In the rows, 128 means zero.
One turn or mirror swaps these rows in pairs. Which row does each one swap with?
rarub: [133 111 118  96 152 135  78  97 130 103 115 130 144 106 121 129 117 132
  91 138 116 131 120]
mok: [154 159 107 127 125 111 114 112 138 136 105 133 156 141 155 126 162 126
 152 107 130  98 113]
vute: [130 139 140 123 104 135 109 117 135 108  84 144 122 127 127 119 114 114
  88 150 132 129 174]
Nusas: [125 143 138 129 104 127 115 123 130 110  85 146 119 122 121 123 107 108
  92 145 136 146 167]
dosiz: [157 147  98 131  96 126 133 121 132 136 111 137 158 128 150 137 164 114
 141 103 124  98 117]
Vume: [ 94  99 143 141 134 127 116 106 133 147 157 115 120 153 103 108 155 106
 126 131 129 119  96]
palus: [150  96 121 103 145 129  85  85 143 105 110 133 144 116 132 115 132 141
  98 142 112 119 127]
rato: [ 81 138 131 104 106 131 140 147 137 143 136 122 135 104 121 103 148 107
 112 120 169 109 121]
nis: [ 89 138 142 129 107 113 148 117 129 161 142  98  93 133 137 109 110 123
 124 122 122 136 144]
sosof: [129 135 145 123 109 132 107 112 128 101  90 141 119 120 124 130 110 116
  90 154 138 133 169]
ramaf: [124 127 135 136 161 119 162 121 129  87 160 141 139 120 142 175 134 148
 141 137 135 141 134]
bef: [125 124 129 139 159 117 157 107 136  83 163 154 153 127 140 163 127 140
 136 152 120 129 127]
fosu: [ 96 143 145 136 116 116 151 116 128 167 140 103  98 141 143 112 105 114
 123 133 129 137 144]
piza: [119 122 125 125 158  98 162 127 137  98 154 142 148 141 158 160 141 141
 135 158 127 147 139]
luvi: [ 80  94 130 141 129 127 110 115 140 135 151 115 124 145 109 102 156 112
 114 120 127 116  96]
vib: [146 132 141 138 167 110 149 120 142 103 149 149 149 135 166 169 137 148
 132 148 127 140 140]
Gor: [142 156  99 136 125 115 125 122 141 136 101 129 155 125 151 141 159 125
 155 104 118  94 108]
roze: [145 111 138  92 147 116 159 100 151 110 103 121 110 107 137 117 107 126
 100 154 161 112 131]
gili: [ 76 142 132 103 104 135 139 148 137 144 144 115 140 105 128 111 152 125
 121 120 166 112 131]
taga: [138  96 112 101 163 118  88  89 127 100 112 133 143 113 126 123 122 140
  99 147 127 131 121]
Fevef: [ 81  92 133 140 143 127 119 112 139 152 159 123 135 137 113 107 166 117
 127 123 119 123 115]
zekip: [ 96  94 127 137 128 127 113 115 126 149 163 124 129 138 104 106 166 115
 123 116 136 113 100]
Vudig: [141 113 138  95 149 113 148  95 148 113 103 111 110 115 141 116 107 118
 105 166 160 118 125]
vogas: [152 156  99 148 107 121 119 112 130 121 120 145 138 128 153 133 158 128
 158 107 124 103 113]
Suran: [148 155 109 139 110 131 124 119 128 126 103 133 161 141 136 135 151 130
 165 111 140  95 107]
Nomo: [103 105 106 116 129 138 162 101 122 125 131  83 133 140 141 124 115 131
 147 152 109 151 135]
dusez: [139 150 107 138 104 130 130 107 136 121 119 143 169 137 139 128 146 121
 160 103 121  96  97]
sapo: [128 134 115 119  89 133 135 138 133 118 114 107 151 112  87 142 144 150
 108 123 111 121 157]
Zozo: [ 80 141 132 100 107 135 133 154 143 143 140 121 139 110 111 105 143 115
 109 114 158 113 127]
Sol: [136 116 115  95 142 131  78  88 133  97 121 132 143 109 130 122 115 137
  91 141 137 133 115]
Sotig: [ 98  95 121 144 126 120 106 105 129 133 161 110 122 146 107 116 164 113
 133 136 136 113  94]
Ton: [137  95 117 103 162 139  92  90 137 104 116 127 144 122 124 117 112 125
  84 137 121 125 123]
kuv: [143  95 109  94 158 129  83  94 126 105 124 130 155 115 115 135 119 126
 102 126 125 137 124]
movo: [138 113 118 117  79 144 139 130 135  99 111 117 153 129  89 125 145 117
 117 132 110 128 150]
rapu: [139 125 143 127 158 123 152 132 141  94 163 158 140 145 154 161 149 139
 134 148 131 138 136]
Git: [ 87 142 145 139 115 113 139 122 124 165 141  94 110 141 132 107 104 120
 127 115 129 131 141]
mize: [139 157 102 147 123 124 122 122 156 131 115 137 162 132 153 133 147 130
 154 102 134  85 114]
Karo: [141 116 137  87 148 111 151 106 143 118 106 114 120 111 139 118 102 121
  99 161 168 117 129]
mude: [135 155 120 147 109 119 126 121 138 138 113 141 157 136 157 146 171 126
 151 101 124  99 116]
gis: [ 79 143 128 105 112 135 140 151 145 144 135 124 141 115 120  93 147 119
 119 118 164 113 126]
Mipu: [127 132 149 147 155 110 146 132 143  89 143 143 140 132 157 178 138 141
 133 138 128 138 150]
vunel: [130 142 136 112 111 131 116 118 133 117  86 142 127 128 116 120 109 113
  95 156 133 136 177]
femos: [ 86 135 144 138 122 110 148 118 131 160 137  97 103 142 140 108 105 122
 118 119 121 135 146]
Kig: [128 128 126 135 168 104 152 125 130 103 156 162 145 148 140 168 133 141
 143 137 125 136 146]
zis: [ 87 101 135 141 137 115 124 104 134 156 158 119 128 144  97 120 153 102
 118 123 142 113  99]
Dutug: [123 153 142 115 101 122 111 121 134 109  88 144 123 121 124 129 108 116
  91 145 131 134 171]
mita: [125 119 136 137 161 111 146 132 145 106 166 159 130 125 151 172 151 142
 130 142 131 137 137]
bof: [120 109 127 120 125 144 164  91 122 129 119  97 121 151 143 123 131 131
 153 156 137 166 135]
zavul: [155 113 144  99 145 108 153 101 148 115  99 114 126 111 134 123 109 122
 110 158 169 119 133]
Gab: [125 127 145 134 164 114 156 112 152  86 156 158 140 137 159 161 140 138
 138 133 140 130 139]
Vor: [ 93 147 140 130 115 115 145 117 116 157 138  97  99 147 139 110 102 123
 113 126 124 125 149]
Sisis: [146 160 122 148 116 131 120 121 137 138 111 125 156 145 164 140 150 121
 157 101 129  98 126]

Swapped with Gor: rapu
Swapped with Mipu: Sisis
Swapped with vib: mude
Swapped with sapo: bof
Swapped with taga: zekip
Swapped with bef: dusez
Swapped with mok: mita

